[[134 126 103 119 133 133 135 137 110 128 151 117 129 115 141 131]
 [137 116 101 118 100 115 135 117 131 129 145 121 125 107 133 136]
 [132 119 109 113 122 124 131 120 114 132 148 120 120 116 130 123]
 [135 116 102 124 108 123 137 133 124 126 144 118 135 110 144 143]]
->
[[131 134 126 103 119 133 133 135 137 110 128 151 117 129 115 141]
 [136 137 116 101 118 100 115 135 117 131 129 145 121 125 107 133]
 [123 132 119 109 113 122 124 131 120 114 132 148 120 120 116 130]
 [143 135 116 102 124 108 123 137 133 124 126 144 118 135 110 144]]

[[136 134 109 142 112 103 151 151 139 124 101]
 [136 107 128 108 109 152 110 124 102 135 119]]
->
[[101 136 134 109 142 112 103 151 151 139 124]
 [119 136 107 128 108 109 152 110 124 102 135]]

[[118 103 138 125 127 128 102 136 131 102 102 152 149 146]
 [133 131 152 118 131 103 125 125 111 141 118 132 123 112]
 [101 135 103 106 143 142 135 117 102 123 126 143 116 138]
 [111 153 130 111 132 119 125 142 123 110 138 147 149 125]
 [112 110 112 111 110 126 144 125 153 130 141 131 108 148]
 [151 134 120 116 125 125 135 122 128 106 153 124 116 106]]
->
[[146 118 103 138 125 127 128 102 136 131 102 102 152 149]
 [112 133 131 152 118 131 103 125 125 111 141 118 132 123]
 [138 101 135 103 106 143 142 135 117 102 123 126 143 116]
 [125 111 153 130 111 132 119 125 142 123 110 138 147 149]
 [148 112 110 112 111 110 126 144 125 153 130 141 131 108]
 [106 151 134 120 116 125 125 135 122 128 106 153 124 116]]

[[111 129 122 122 123 136]
 [135 154 126 123 132 124]]
->
[[136 111 129 122 122 123]
 [124 135 154 126 123 132]]

[[126 128 126 124 123 122 128 124 126 124]
 [126 124 135 122 124 139 130 138 126 142]
 [125 128 124 129 129 123 121 120 123 122]
 [131 129 141 124 125 130 134 134 127 138]
 [125 139 107 146 144 125 117 113 130 111]]
->
[[124 126 128 126 124 123 122 128 124 126]
 [142 126 124 135 122 124 139 130 138 126]
 [122 125 128 124 129 129 123 121 120 123]
 [138 131 129 141 124 125 130 134 134 127]
 [111 125 139 107 146 144 125 117 113 130]]

[[131 115 119]
 [128 114 130]
 [137 115 104]
 [130 114 147]
 [117 113 137]]
->
[[119 131 115]
 [130 128 114]
 [104 137 115]
 [147 130 114]
 [137 117 113]]

[[148 137]
 [113 109]
 [109 114]
 [107 116]
 [105 123]
 [148 142]
 [119 107]]
->
[[137 148]
 [109 113]
 [114 109]
 [116 107]
 [123 105]
 [142 148]
 [107 119]]
